Each row is where one point has got to under a steady rotation. How many ticks took it there?
The counts run from 0 to 396.
[ -0.4  15.6  -8.3  -1.4  -7.9   2.9   0.5 -17.3  -8.2  15.3 -10.0 -13.7
  24.7  21.6  12.8  12.0 -13.5  24.3   5.5  18.0   4.3  10.8  16.2 -15.1
  27.7  19.8   8.6 -19.5 -11.1 -17.7   0.7   6.6   8.4   7.7   5.7   6.6] | 113
[ -4.7  -1.7  11.5   8.2   3.2   4.6 -11.6  24.9  -8.4  10.5 -15.9  12.3
 -35.3  15.9  10.7 -21.6  12.8  -8.3   9.1 -21.5 -11.1  -4.1   5.9  -6.4
  -3.6  15.5  21.2   5.8  -5.2 -20.5  16.3  17.8 -11.1   0.3  -2.3 -14.7] | 125
[  0.6   1.9  -1.1  30.3 -14.1 -12.9  -0.8  19.9 -16.9  14.2  -6.7 -12.5
  23.5   5.6  11.5  11.2  -5.6  -4.3  21.7 -33.2 -13.9   6.8   8.0   9.5
   5.1   9.6  10.7 -23.3   5.8   6.7  -1.8   4.4   0.7   8.0 -11.9  10.4] | 176
[  5.4  -0.9  -6.8  12.0  -9.1  11.7  23.1 -22.5  -6.7  10.8  14.9  -0.5
 -10.7 -16.0  16.3   0.8 -17.7  12.6 -18.0  18.4   0.7   5.8  -7.8   6.1
  13.1  18.1  -5.8  -8.9  -1.5 -20.2  -6.0  31.6  -0.4   9.8 -22.9   1.7] | 362
[  1.3   6.0  -2.3  32.3   0.4   8.6   9.3   1.6  -3.6  18.8   0.8  -6.3
 -16.5   2.2  22.9 -12.4  -9.0 -11.4  -5.5  15.0   1.9   8.3  20.8   6.1
  17.1   6.4  14.8  -2.9 -17.1  -2.9  16.3  26.9   5.0  26.9 -10.1   4.3] | 359
[ -1.2 -24.2  -5.3   9.2  10.9   2.0   6.1   6.4  15.7   8.6  12.7 -13.7
  10.0   2.5  17.0   0.9 -14.3  24.4  11.3   6.7  -4.6   6.3  25.9  -9.6
  13.1  15.6   0.2 -18.0  -4.0 -28.6   5.9  10.2   5.2   0.5  32.9  -6.1] | 294
[  5.1 -13.7  -7.2 -20.4 -14.4  12.2  24.2   9.8 -11.9 -24.4  -0.9   7.3
  -6.1   0.8   4.7  13.4 -14.3  -1.9 -19.0   8.6  -6.1   4.0  -4.1  -6.9
 -11.3  -5.7  -0.1  -1.7  -9.4 -35.9   2.8  28.8  -3.5  17.1 -11.1  18.4] | 37
[ 15.7   0.4 -11.7 -43.9   9.3 -35.0   7.8  -3.4  -4.4   9.7  -9.1  17.6
  20.2  -3.0 -14.5   3.9   2.5   1.3 -13.3   5.8  15.4  -3.0  -8.9 -10.1
   7.6  -9.0   1.9  -8.4  -6.8   9.5   6.0  -1.6 -10.1 -13.6  20.0   4.7] | 85
[ 28.5   4.4  -7.5  25.0   0.2 -11.0   1.4  11.8 -23.0  24.6  -3.9  -3.5
  14.2  -0.6  21.8  -1.0  -4.5  -8.1   3.6 -12.9  -6.5  -0.2  12.1   8.6
   5.4  -5.0  15.4 -22.3  -8.9   9.1  15.7   6.2  13.8  10.7 -12.2  17.4] | 178
[-20.7  20.2  16.7  26.3   3.0  10.2  -5.3  -0.1   2.7   2.4   6.5 -16.4
 -19.4 -18.7  -1.5 -14.7   3.6 -20.2  15.2 -14.8  -1.9   4.4  11.5   8.2
  10.6  15.5  20.8  -2.4 -11.1 -21.9   2.2   4.1  15.1  25.5  -7.5 -15.5] | 275
[ -8.7  18.0 -11.3  14.8   4.1  -0.1   8.4 -24.7  -8.3   5.3  10.7   9.2
  -3.5  -6.0  -5.6  10.3 -20.1  13.1 -30.5  -4.2  -2.4  -6.0 -32.0  22.3
  -2.8  17.5  -0.2  -8.4  -3.4 -10.9   7.8  17.4   4.5 -11.2 -15.7   3.7] | 282
[ 12.4 -22.3  -9.8  -8.4   6.7 -14.2   1.3   0.4   3.2  21.5   5.8  18.7
  24.5 -19.7   2.3  12.5  -4.7  12.5  -2.2 -15.5  -3.2  -8.2  -2.8   9.8
  15.0  -8.8 -11.3 -11.0   4.9  17.7  31.9   9.9  -2.0 -15.5   5.3   7.2] | 1
[ 10.9 -13.9 -24.9 -14.9  -5.1  32.2  11.9  10.7 -10.3   7.6  19.3   7.4
 -14.0  -3.0  -8.6  -1.7 -21.5  11.1   0.9  -8.2  10.9  -8.6  15.8  -7.8
  -1.2  -1.2  -2.8  -3.9   2.1   0.1  24.1  13.5  -9.2   6.4  10.5 -27.4] | 299
[  3.5  -6.9 -14.6 -23.5 -12.5  15.9  24.0   3.2 -19.7 -31.7  -7.1   9.1
  -9.3   1.6   7.5   0.3  -6.0  -1.5 -15.9   6.3  -3.2   1.7   6.9 -12.9
  -5.9  -4.3   0.7   5.1 -16.2 -30.2  13.9  23.8  -5.3  23.0  -6.7  15.1] | 38
[ -4.3   9.2   7.7  -0.4 -21.6  -0.8   8.3   3.6 -16.7  -2.9 -10.9  17.9
  -3.4   8.2 -11.9  13.2  27.3  -8.0 -15.1  -9.6   8.2   5.1 -23.4  24.5
  -7.6   4.9  -4.8  -0.6 -10.4  -5.0  13.6  11.4 -21.5  -7.0 -26.3  18.7] | 104
[  4.9   6.4 -16.3 -10.4   0.5   1.6  -1.9   7.8 -17.9  14.5  -3.7 -13.1
  10.1 -28.0  12.5 -20.9   8.2   2.9  -1.4   3.4  26.4  18.6  15.6 -16.3
  12.4  10.0  14.3   0.7 -10.3  -6.1 -23.4 -14.0  20.0   8.5  -7.2 -12.6] | 13
[ 11.7  -6.0  -5.2  -1.6   9.7   1.6  11.7  -7.1  -6.2 -14.1  18.7   7.6
   7.3 -24.1   6.1  23.2 -21.9  -0.4 -15.0   8.9   4.4   5.6  -9.5  -2.8
  12.1  -9.0  10.2 -10.2 -10.8 -26.1   8.5  32.6   8.7  13.4  -6.8  23.4] | 35
[  7.4  -1.9 -14.8 -23.6  -1.7 -31.8  11.2  19.3 -17.4 -10.6   7.7  -1.0
  -2.2   3.9  -0.2  -5.5 -14.2 -25.9  -2.1 -13.2   4.6  -3.1  -5.2 -12.5
  11.8 -15.7  11.1   7.1  15.8  16.6 -18.8  11.1 -23.1  20.7  10.7   0.4] | 237
[  2.9  -8.3 -34.2 -14.8  -3.3  28.6   9.2   2.0 -19.5 -21.3  18.8  -8.9
 -14.9   4.4  -5.9  -6.0   7.8  16.1 -23.5  -5.4  20.8  -1.3  -5.2   9.1
  -1.5   6.3 -14.1  11.0  -1.9 -15.4   6.5  -1.5 -14.2   9.1  10.4  -9.6] | 219
[ 25.4 -24.0  -1.1  -0.3  -5.8 -19.4  -4.3   5.1  -0.3  11.9   4.7 -16.2
   6.8  19.5  11.1 -12.4   8.5  21.8   9.6  -6.4 -15.5 -10.7  22.0   6.6
  13.3  11.7 -14.2  -5.5   3.7  -2.1  25.8  -3.5   9.1   2.9  26.5  -8.4] | 145
[-10.3  -4.9   1.6 -22.4   0.7   6.6  -6.8  -1.3 -10.7 -16.9  -9.5  17.0
  -2.8 -12.2   2.0   5.6  27.8  -3.4  -7.4   0.7  21.3  16.3 -11.8 -10.1
  24.4  -7.0   7.0  11.3 -15.0 -23.8  11.1  19.6 -16.5   6.7 -13.9  13.6] | 187
[ -4.3 -11.4 -17.9 -21.8   8.3  13.8   7.1  23.7   3.3  14.4  12.8  11.0
 -11.0  -9.0  -6.8   9.1  -1.6 -18.3  -4.6 -15.2  17.7   1.4   4.6   1.2
  13.2 -25.5   0.6   4.1   4.3  23.6  26.3  12.9 -22.9  13.9   8.6 -13.1] | 153
[-11.0  -1.9  -9.2  -9.0  -3.9   1.5 -18.2   8.3  17.0  28.8 -16.9  -9.2
  -1.0  18.1  11.5 -10.3  16.3  16.1   0.0 -14.4 -12.0  -0.8  11.3  18.2
  14.0  20.9 -16.7   3.3   3.3  12.2  16.6 -16.0   9.2 -11.1  10.8 -22.5] | 226
[-34.8  -0.2  -8.2  -2.1   5.2  -1.7  -1.6  14.9  14.7  18.1 -16.8   3.6
 -16.4  -6.5  19.9 -26.7   8.3  -4.4 -21.3 -12.1  -3.6   8.0   0.9  14.1
   9.2  18.8  -6.7  23.2   0.3  13.9  -9.9  -2.4  -2.6  -4.7  -5.3 -22.3] | 307
[-12.6   0.7  12.9  37.9   8.2  -5.7   1.1  21.2   0.3   6.6   3.8  -1.2
 -16.4   8.1  12.5   2.2   5.1 -23.2   9.8 -16.0 -12.6   9.3  -1.0   9.3
   1.4   5.3  24.3 -11.7  -7.2 -21.3   5.1  20.1  -7.6  17.9  -1.5  11.5] | 356
[ -7.2  17.1   4.9 -14.8   5.7   4.6   0.5  -2.7  -4.6  -3.0 -20.8 -15.6
 -13.5   6.5  -3.2 -12.9  33.6 -16.7   8.1   2.6   8.2  15.0   4.7  -3.2
   9.6   8.9  10.9  -5.5 -22.1 -35.9 -13.5  -7.0   9.3  24.3   4.0   3.2] | 191
[  3.3  14.8   4.4  25.6  -9.8 -23.1  14.5 -13.3  -9.3  21.9  -3.2  -1.5
  13.0   4.4  11.4   2.9 -12.8  -6.5  15.2   2.9 -11.0   0.6   5.7   3.7
  15.7   6.3  13.0 -31.9  -5.4  -0.9   4.2  22.1   0.4  18.7  -4.7  20.3] | 30
[ -1.6  -2.4  13.4 -13.2  -5.5  -2.1   3.1   5.5 -22.8 -25.7  -6.1  13.3
 -14.5 -12.1 -16.7 -11.9  12.3 -11.3  21.6 -24.0  -0.3  -6.0  -3.9 -21.6
  -4.4  -1.5  17.7  -7.0 -11.7 -35.9   2.3  16.4 -15.7   8.9   3.2   1.9] | 270
[ -2.9   9.3  13.9  -4.4 -21.2  -3.9   4.7  -5.5 -16.9  -1.1   0.4  17.2
  -3.7 -12.4 -16.1  14.3  20.6 -14.1 -10.8 -14.4   3.9   2.4 -25.0  28.3
   3.3  -1.1 -11.0   1.6  -7.3  -4.8  19.3  13.2  -8.3  -2.0 -30.6  12.6] | 103
[-14.9  10.8 -13.4  -1.7  -9.2  11.3   9.6  10.7  -8.3   1.9  -7.6   9.1
  12.8   4.5 -20.8  15.7  29.0  -5.9  -9.7 -11.3  28.0  12.0  -8.6  24.8
 -14.8  -0.9  -1.0 -13.1 -18.4   6.5  18.4 -14.0 -14.2 -10.7   0.0   7.5] | 252
[-16.5  16.5  -8.3   1.2  -5.3   2.1  10.5 -11.2  -3.3   3.7  23.9   1.5
 -10.8   0.8  -8.3   7.5 -20.4  14.4 -28.2  15.2  20.5   3.9 -20.1  12.7
  13.1  19.8  -3.8   8.7   4.0  -2.4  -1.0  19.7 -15.4  -4.9  -1.9 -13.0] | 134
[ 13.5   3.9 -10.4  29.6  -7.0 -12.6   8.2  15.1 -24.5  21.3  -8.3  -5.3
  19.2  -3.0  15.4  -0.7  -7.0  -7.9  15.4 -26.8 -12.8  -2.3  12.9   6.9
  -0.7   9.5  18.7 -28.7  -5.2   9.0   0.9   4.0   5.0   9.5 -10.7  14.6] | 177
[-10.6  15.4   3.8  -8.6 -14.2 -22.7   2.4  23.9  -7.9 -19.7  -3.1  -4.9
  20.7  16.6 -32.6  16.9  12.6 -18.0   4.6 -18.3   7.8   2.1   6.9  14.2
 -12.6  -4.5   6.6  -8.1  -5.0  -2.9   7.1 -20.6  -5.9   1.5  17.9   5.1] | 171
[ -0.2   6.6  -4.2  -1.5 -19.3 -12.0  -1.0  36.0 -22.0 -11.8  -6.3  -7.4
  11.2   8.2   3.0 -10.0   0.5 -10.7  19.1 -13.8   7.9   9.0  32.8 -20.5
   1.7   6.4  23.9  -1.6   2.5   2.4 -11.0  -4.4  -9.5  12.2   7.5  -6.7] | 92
[  3.5   8.9  -9.5 -22.0  -6.1 -33.8  23.7   3.0  -7.1 -16.8  19.6 -12.8
  17.1   5.9 -28.2  12.1 -13.4 -14.0  -8.4   0.6  13.6  -3.8   1.2  10.8
   0.4  -7.4  -7.8  -8.8   5.3   6.8  -3.2  -9.2  -7.9  14.6  26.6   3.1] | 317
[-21.1  -1.1   0.0 -13.7   3.4   6.9   5.0   1.4  -6.6 -17.4 -16.5   3.5
  -5.9 -12.4   1.5  -0.8  28.1  -6.7   5.4  -9.1   7.0  21.0 -16.0  -8.6
   6.2   5.2   4.4  -6.2 -11.1 -44.9 -19.1   6.9 -18.5   6.7  -6.9  11.5] | 189
[ -4.8  -5.6 -25.9   0.1   0.6  25.7  -8.8  17.4 -14.7  -5.7  13.6 -14.6
  -9.6  -2.0   0.5  -0.5  28.8  -4.1  -4.9 -22.6  21.4   7.1   0.9  21.9
  14.1  -3.0 -10.8  14.1   2.9  12.2  14.6 -10.9 -21.1  15.9   3.0 -12.7] | 73
[  8.9  -4.0  -8.7 -16.1  14.2 -22.8  16.9   5.9  15.3  47.6  -0.8  12.4
   4.8   9.7 -11.1   2.7 -11.7   3.0  -4.7  -0.2   4.3  -1.4  -7.6   3.6
  -6.1   6.9  -0.2 -25.6   2.7  12.5   8.1   0.8  -8.1 -17.7  21.7 -15.4] | 231
[ -1.4  -4.7  -8.5 -17.7  -3.3  -1.2 -11.7   5.1   8.4  18.9 -18.5 -16.2
 -11.7  21.8   7.3 -16.4  24.9   2.2  -4.0 -16.7 -16.7  -6.6   9.0  26.7
  12.6  11.2 -18.3   8.2  -3.5   8.1  17.6 -19.4  10.5   9.6  12.8 -17.5] | 225
